Questions about the table below.
1) What is the entry just left of -134.056?
2) What is the entry just right of the smallest entry?
[[ -48.334  -35.238   12.153 -107.745  -28.285   54.989   17.034 -144.670
    40.750   19.497  -50.086  168.573   55.831]
 [ -12.826  -98.885   70.077  -34.806   27.757  -45.845   38.270 -238.894
    40.750  -95.667 -116.931   -4.958   55.831]
 [  22.682 -137.073   -7.155 -156.371   55.778  -45.845   38.270  -81.853
     4.545  -95.667 -217.198   -4.958   55.831]
 [ -30.580  -22.509  -26.463 -132.058   -0.264   54.989   38.270 -113.261
     4.545  -18.891  -83.508  168.573   28.393]
 [ -12.826   -9.780 -123.003  -10.493   -0.264  -96.262  -89.148   43.780
  -176.478 -172.444  -50.086 -178.488 -191.110]
 [-101.596  -60.697   -7.155  -10.493  -84.327  -96.262 -131.620   12.372
   149.364  -57.279  117.025 -178.488  -53.921]
 [-137.104  -73.427   12.153   13.820 -196.411  -71.054  -89.148  -81.853
   -31.659  134.662   16.758  -91.723   28.393]
 [-101.596  -35.238   70.077 -156.371  -84.327 -171.888  -46.675 -144.670
  -176.478 -134.056 -150.353  -48.340   28.393]
 [ -30.580  -47.968  -26.463 -180.684   55.778 -121.471  -67.911   12.372
    76.955 -249.220  -83.508  -91.723  -53.921]]
1) -176.478
2) -83.508

a =
211,309,702,488,223,143,262,452,389
462,332,704,560,278,505,584,39,126
561,517,545,379,240,377,381,244,365
971,671,187,101,242,520,479,532,290
666,370,90,375,254,194,726,705,63
Counting starts at 1.
The entry just left of 101 is 187
What is the entry at row 3, column 1?
A: 561
The entry in the top-right corner is 389
What is the entry in row 3 and column 2?
A: 517
The entry just right of 462 is 332
The entry just left of 375 is 90
What is the entry just left of 278?
A: 560
The entry just right of 560 -> 278
The top entry of the column that holds the largest entry -> 211
The entry at row 2, column 3 is 704
The entry at row 2, column 1: 462
The entry directly below 381: 479
What is the maximum?
A: 971

X =
[[-25   7 -15  -9 -10]
 [ 19  12 -10  -6  -7]
 [ -5  -4 -19 -14  -5]
 [ -1  18  -1  -7 -24]
 [-10 -21  -3 -11   6]
 [ 19 -11  -8 -20  -7]
 [ -2 -21 -13 -14   7]
 [ -5   9 -22 -11  -6]
 [ -2 -14 -23   6  26]
 [ -6  16 -20  -9 -12]
 [-29   1  -5   2   0]]
Give the largest entry in the last row.
Answer: 2
Give the entry at the centre.
Answer: -8
Give the smallest entry in the first row.
Answer: -25
The fourth entry in reading order -> -9
Give the entry directly above the largest entry.
Answer: -6
The entry in the bottom-left corner -> -29
The entry directly below the largest entry is -12
The entry just left of the largest entry: 6
Give the last entry of the largest entry's row.
Answer: 26
Give the entry in the top-right corner.
Answer: -10
The smallest entry in the last column is -24
The entry just right of the smallest entry: 1
Give the entry in the bottom-right corner.
Answer: 0
The entry directly below the centre entry: -13
The entry directly above the smallest entry: -6
Give the entry directly above the centre entry.
Answer: -3
The 3rd-last entry, reading row by row: -5
Give the 2nd entry, reading row by row.
Answer: 7
Give the entry just right of the centre entry.
Answer: -20
The entry directly above 2 is -9
Give the first entry in the row that holds the largest entry.
Answer: -2
Give the entry just right of 18.
Answer: -1
The 3rd entry, reading row by row -> -15
Give the entry just left of the centre entry.
Answer: -11
Give the 2nd entry on the diagonal from the top-right corner.
Answer: -6

W =
array([[  4,  -3,   0,  -4,   2,   4,  -1,  -1,   0,  -1,  -2,  -1,   0,
          4,  -1],
       [ -5, -18,   9, -12,  -1,  10, -12,  25, -13,  -2, -26,   9, -27,
         30,  -2],
       [ -1,   2,  -2,  -3,   0,  -1,   1,  -1,   1,   1,   1,   0,  -1,
          4,  -1],
       [  2,   7, -10,   6,  -6, -29, -21,  14,   9,  -2,  14, -17,  19,
         -1, -16],
       [ -5,  -3,   3,  17,  -3,  -7, -11,  -9, -13,   9,  15,  -2,   8,
          7,  12],
       [  0,   0,   0,   0,   0,   0,   0,   0,   0,   0,   0,   0,   0,
          1,   0],
       [-16,   8,   4,  -2,  21,  -5,   5,  12, -17,   5, -12,  20,  -1,
         -1,   0]])
The entry just left of 21?
A: -2
The entry just left of -7 -> -3
The entry just right of the centre entry?
A: 9
The maximum is 30
The entry just right of the largest entry?
A: -2
The entry just left of 10 -> -1
The entry just right of 6?
A: -6
The smallest entry?
A: -29
The entry just right of the smallest entry: -21
The entry just left of the largest entry?
A: -27
The entry just right of 21?
A: -5
The entry just right of -4?
A: 2

M = array([ 27, -37, -24,   0, -19, -13,  -7, -34,  -6, -41, -17,  -9])
Report the entry just left of -34.
A: -7
Report the entry just right of 27.
A: -37
The entry just left of -6: -34
The entry just right of the smallest entry is -17

Read these off the grid that follows. Indices start at 1.
1) What is the entry in row 3 and column 1?
2) What is the entry in the top-right corner?
3) What is the entry just left of the centre entry?
4) What is the bottom-right entry?
5) What is the entry just left of the largest entry?
6) What is the entry directly above the centre entry?
7) What is the centre entry?
8) What is the entry directly below -32?
[[  3  15  16 -15   1  10 -16]
 [-14   7   1  -6   1 -32  -5]
 [  6 -15  -9  11  22  -2  10]]
1) 6
2) -16
3) 1
4) 10
5) 11
6) -15
7) -6
8) -2
